Each path below is one point turned by a fixed rotation once a step. After each direction that follows a path, write how fast that rotation turns it, in degrees each step (0 if it stays still).
Each turn is a multiple of 5 degrees from 10 to 175, or 0.
Each row of a path follows its step; steps can be skipped.

step 0: -1.41 -0.66 -1.34 -2.07 +0.92 +0.15 +2.52 -1.86 -0.64 +1.09 -2.50 -0.83
 +1.01 -0.54 +1.28 +0.77 -0.80 -1.13 -0.86 +0.25 +3.35 -0.61 +0.39 +2.16
 -0.25 -1.18 +0.37 -1.64 +2.16 +1.16 +0.72 +0.05 +1.78 +0.42 -0.37
step 1: +0.14 +1.08 -2.38 -1.07 -0.06 +0.80 +1.16 -3.08 -2.62 +0.88 -1.06 -2.20
 +0.67 -1.06 +3.12 -0.51 -0.90 +0.01 +0.03 +0.75 +2.60 -1.80 +0.89 +0.53
 -0.12 +0.03 +0.19 +0.12 -0.43 +0.11 +0.32 -0.43 +1.05 +0.53 -2.14
step 2: -0.33 +0.91 -1.57 -1.76 -1.53 +1.43 +0.34 +0.39 -1.31 -1.73 -0.24 -2.92
 -1.60 -0.17 +3.45 +0.08 -0.13 -0.74 +1.54 -0.77 +0.81 -1.87 +0.86 -0.33
 -0.25 +0.85 +0.44 +0.84 -0.61 -0.18 -0.09 -1.68 +1.30 -0.59 -3.02
step 3: -0.52 +0.50 +0.57 -0.27 -0.66 -1.05 +1.57 +1.77 -0.66 -1.14 -1.94 -2.82
 -0.16 +0.53 +2.07 +0.36 +1.36 +0.02 +1.52 -1.63 -1.88 +0.13 +1.62 +0.12
 -1.08 +1.69 -0.88 +1.46 -0.64 +1.00 -1.12 -2.30 +0.93 -1.37 -2.65
step 4: -0.82 +0.47 +1.33 +0.76 +1.94 -1.21 +0.81 +2.44 +0.45 -0.20 -2.27 -1.14
 +0.70 -0.03 +1.23 -0.44 +0.40 -0.79 +0.89 -1.71 +0.31 +1.39 +2.46 -0.77
 -2.09 +0.24 +0.64 +3.28 -0.05 +2.57 -0.62 +0.02 -0.65 -1.18 -1.68
step 5: +1.13 +0.10 -0.41 -0.40 +2.72 +0.81 -0.06 +1.46 +1.69 +1.24 -1.60 -0.96
 +0.34 -2.06 +0.04 +1.09 +1.43 +0.38 +0.84 +0.03 +1.06 +2.29 +2.08 -1.38
 +0.17 -0.15 +0.02 +3.33 +1.25 +2.50 -0.60 +1.26 -0.83 +0.55 -1.19
step 6: +2.10 -1.45 -1.60 -2.22 +0.06 +0.89 +0.39 +1.35 +0.67 +1.88 -0.33 +0.32
 +1.35 -1.93 +1.97 +0.62 +1.81 +0.49 -0.25 +0.50 -0.40 +2.10 +0.71 -2.83
 +1.12 -1.64 +1.29 +1.50 -0.38 +0.63 -1.23 +2.20 -0.29 +1.38 -0.82
step 8: +0.48 -0.13 +0.77 -0.28 -0.79 -1.62 +1.03 +0.15 +1.30 -1.04 +0.52 -0.75
 -0.10 +0.84 +2.47 -0.61 -1.20 +0.75 +0.27 +1.04 -1.50 +0.84 +2.12 -0.68
 +0.97 +1.23 +1.68 +0.70 +1.31 -2.84 -2.93 +1.96 +1.22 +0.73 +2.68
step 9: +0.52 -0.73 +2.41 +0.01 +0.64 -0.77 -0.30 +0.60 +0.69 -0.60 +0.66 -2.45
 +0.44 -0.27 +0.79 -0.25 -1.55 -0.45 +1.36 +2.57 -1.03 +1.83 +2.18 +1.39
 -0.81 +1.38 +3.16 -1.10 +0.18 -0.73 -0.33 +1.31 +1.02 +0.24 +2.67
+0.13 -0.54 +0.20 -0.13 -0.52 -0.59 +1.28 +0.49 -0.19 +1.01 -0.46 -0.45
 +0.68 -0.44 +0.04 +0.21 +0.29 +0.24 +0.16 +0.42 -0.82 +0.19 -0.16 +0.10
 -0.24 -0.25 +0.09 -1.15 -0.85 +0.27 +0.54 -0.28 -0.05 +0.20 +0.18
125
-0.12 +0.44 +0.09 -0.06 -0.37 -1.33 +0.38 -0.10 -0.18 +0.70 +0.08 +1.07
 -0.28 +0.75 +0.00 +0.06 +0.64 -0.23 +0.55 -0.97 -0.14 +0.26 +0.19 -0.06
 +0.01 +0.16 +0.59 -0.13 +1.03 -0.39 +0.05 -0.37 +0.53 -0.54 -0.15
85
-0.53 -0.58 +0.29 +0.22 +0.82 -0.19 -0.26 +0.73 +0.75 -0.64 -0.44 +0.32
 +0.02 +0.46 +0.38 -0.14 +0.04 +0.98 -0.22 -0.24 -0.40 -0.26 +0.60 +0.65
 -0.88 +1.09 +0.08 -0.75 +0.16 +0.22 -0.02 +0.29 -0.26 -0.44 +0.15
70
+0.88 +0.07 -0.43 +0.31 -1.16 -0.30 -0.21 +0.18 +0.22 -0.44 -0.64 +0.67
 +0.47 -0.26 -0.07 +0.73 -0.73 -0.16 -0.97 +0.48 -0.15 +0.49 +0.19 -0.11
 +0.42 +0.44 +0.64 -0.04 +0.67 +0.25 -0.16 -0.01 -0.84 -0.10 +0.43
35

step 0: -2.08 -2.09 -3.08 +2.14 -0.15 -1.31 +1.13 -0.69 -1.76 +1.31 +1.60 +1.80
 +0.54 -0.93 -0.39 -0.06 +0.99 -2.20 -2.26 -2.31 -0.13 +1.56 -1.28 +0.65
 -1.61 -1.64 +0.28 -0.25 -1.65 +0.61 +0.51 +1.21 -1.21 -1.39 +0.50
step 1: -0.35 +0.25 -1.49 -2.91 +0.19 -0.73 +1.63 -0.32 +2.76 +1.30 -2.11 +1.50
 +0.92 -1.31 +0.24 -2.32 +0.98 -1.46 -0.28 -1.74 -0.59 +3.05 -0.99 -0.76
 +1.56 -2.62 +1.43 -0.30 +1.32 -0.73 +1.80 +0.71 -0.02 -0.13 -0.80
step 2: -0.89 +2.35 +1.55 +0.32 -3.54 -0.02 -1.33 -0.66 +1.05 +1.74 -1.32 +1.32
 -1.94 -0.82 -2.22 +0.06 +1.22 -2.12 -1.28 +1.70 +0.00 +0.94 -0.35 -1.19
 +0.85 -1.26 +1.55 +0.78 -0.73 +1.35 +1.43 -0.35 -3.16 +0.21 +0.59
step 3: -1.25 -1.98 +0.21 -0.48 -1.35 +1.04 -1.68 -3.05 +2.98 +3.09 +0.47 +0.31
 +1.26 +0.48 +0.24 -0.49 +2.40 +0.57 -1.23 +2.59 +0.41 +1.00 -0.13 -1.42
 -2.60 -0.05 -0.66 -1.40 +1.30 +0.86 -0.12 +0.43 +0.28 -1.10 +1.36
step 4: -0.39 +0.36 -0.20 -0.98 +0.00 +0.60 +2.25 +0.76 +0.71 +2.96 +1.84 -0.35
 +0.68 +0.38 -0.72 +0.38 -0.94 -0.37 -0.69 -1.24 +0.44 +0.62 +1.08 -2.48
 +0.57 -1.36 +0.15 -3.58 -0.12 +1.18 -2.98 -0.84 -2.38 +0.18 +3.22
step 5: -0.20 +0.01 -0.19 -0.50 -0.62 -0.95 -0.59 +1.64 -0.77 +2.35 +0.73 +0.24
 +1.05 +0.55 +0.68 +0.97 +0.85 -2.19 -1.08 -2.97 -1.06 +0.29 -0.46 +3.17
 -3.26 -2.45 +0.23 -0.42 +1.71 +1.16 +0.22 +1.47 -2.13 -1.69 +1.29
step 6: +2.84 -1.56 -1.28 -1.55 -1.54 -2.05 +1.39 -3.33 -0.88 +2.30 -0.39 +1.62
 +0.58 -1.44 +0.04 -0.70 +0.74 -1.60 -1.06 -2.44 -0.99 +2.44 -0.02 +0.02
 +1.39 -0.85 -0.83 -0.22 -0.51 -0.59 +1.88 +0.60 -0.69 +0.53 +1.24
step 7: -0.86 -0.67 -0.28 -2.43 -2.30 +0.78 -1.26 -0.12 +1.46 +0.61 -2.57 +2.28
 -1.75 +1.77 -1.53 -1.30 -0.24 -1.67 -0.89 +0.58 +0.67 +2.31 +0.52 +1.31
 +0.49 -0.89 +1.90 -1.87 -0.19 -1.70 +0.48 +0.04 -3.10 +1.18 -0.59
step 8: -0.28 -1.51 +1.52 +2.29 -2.45 -1.30 -0.26 -2.19 +1.55 +2.43 -1.40 +0.06
 -0.60 +1.43 +0.18 +1.74 +1.67 +1.63 -1.23 +1.82 -1.30 +0.91 -0.86 -1.10
 +0.11 -2.52 +0.77 -2.30 -0.56 +1.59 +0.15 -0.43 -1.30 -1.24 -1.25
+0.70 -0.82 -0.06 -0.30 +0.79 -0.45 -0.16 +0.20 -0.52 +0.28 +0.48 -0.18
 -0.56 +0.20 -0.46 +0.60 -0.50 -0.27 +0.51 -0.05 +0.28 +0.32 -0.33 +0.58
 +0.19 +0.24 +0.69 -0.74 -0.34 -0.22 +0.79 +1.29 +0.21 -0.06 +0.50
55
-0.13 +0.78 -0.17 +0.35 -0.35 +0.70 +0.29 -0.05 -0.06 -0.80 -0.22 +0.21
 +0.50 +0.00 -0.32 +0.09 +0.04 -0.38 +0.08 +0.29 -0.97 +0.34 +0.94 +0.65
 -0.35 +0.20 +0.93 -0.29 -0.71 +0.45 -0.34 +0.64 +0.22 +0.83 +0.71
145
-0.45 +0.42 +0.58 -0.11 +0.31 +0.58 -0.78 -0.16 +0.35 -0.02 -0.01 -0.10
 -0.84 -0.23 -0.17 +0.50 +0.11 +0.55 +0.28 +0.81 +0.35 +0.77 -0.10 -0.87
 +0.13 -0.32 -0.14 -0.36 +0.34 +1.53 +0.17 +0.30 +0.54 +0.33 -0.17
60
-0.79 -0.30 +0.41 +1.46 +0.24 +0.29 +0.11 -0.59 -0.18 +0.72 +0.05 +0.11
 -0.21 +0.08 +0.60 +1.08 +0.30 -0.48 -0.25 -0.06 +0.19 +0.13 +0.26 +0.63
 -0.71 +0.14 +0.38 +0.44 +0.69 -0.37 +0.30 +0.17 +0.13 +0.25 -0.70
140
+0.05 +0.20 +0.50 +0.70 -0.69 -0.18 +0.42 -0.03 -0.12 +0.22 +0.75 +0.49
 -0.94 +0.00 +0.03 -0.01 -0.25 +0.17 -0.53 -1.11 +0.17 -0.18 +0.61 -0.93
 +0.32 +0.62 +0.02 +0.05 -1.36 +0.38 +0.22 +0.17 +0.02 -0.28 -0.14
175
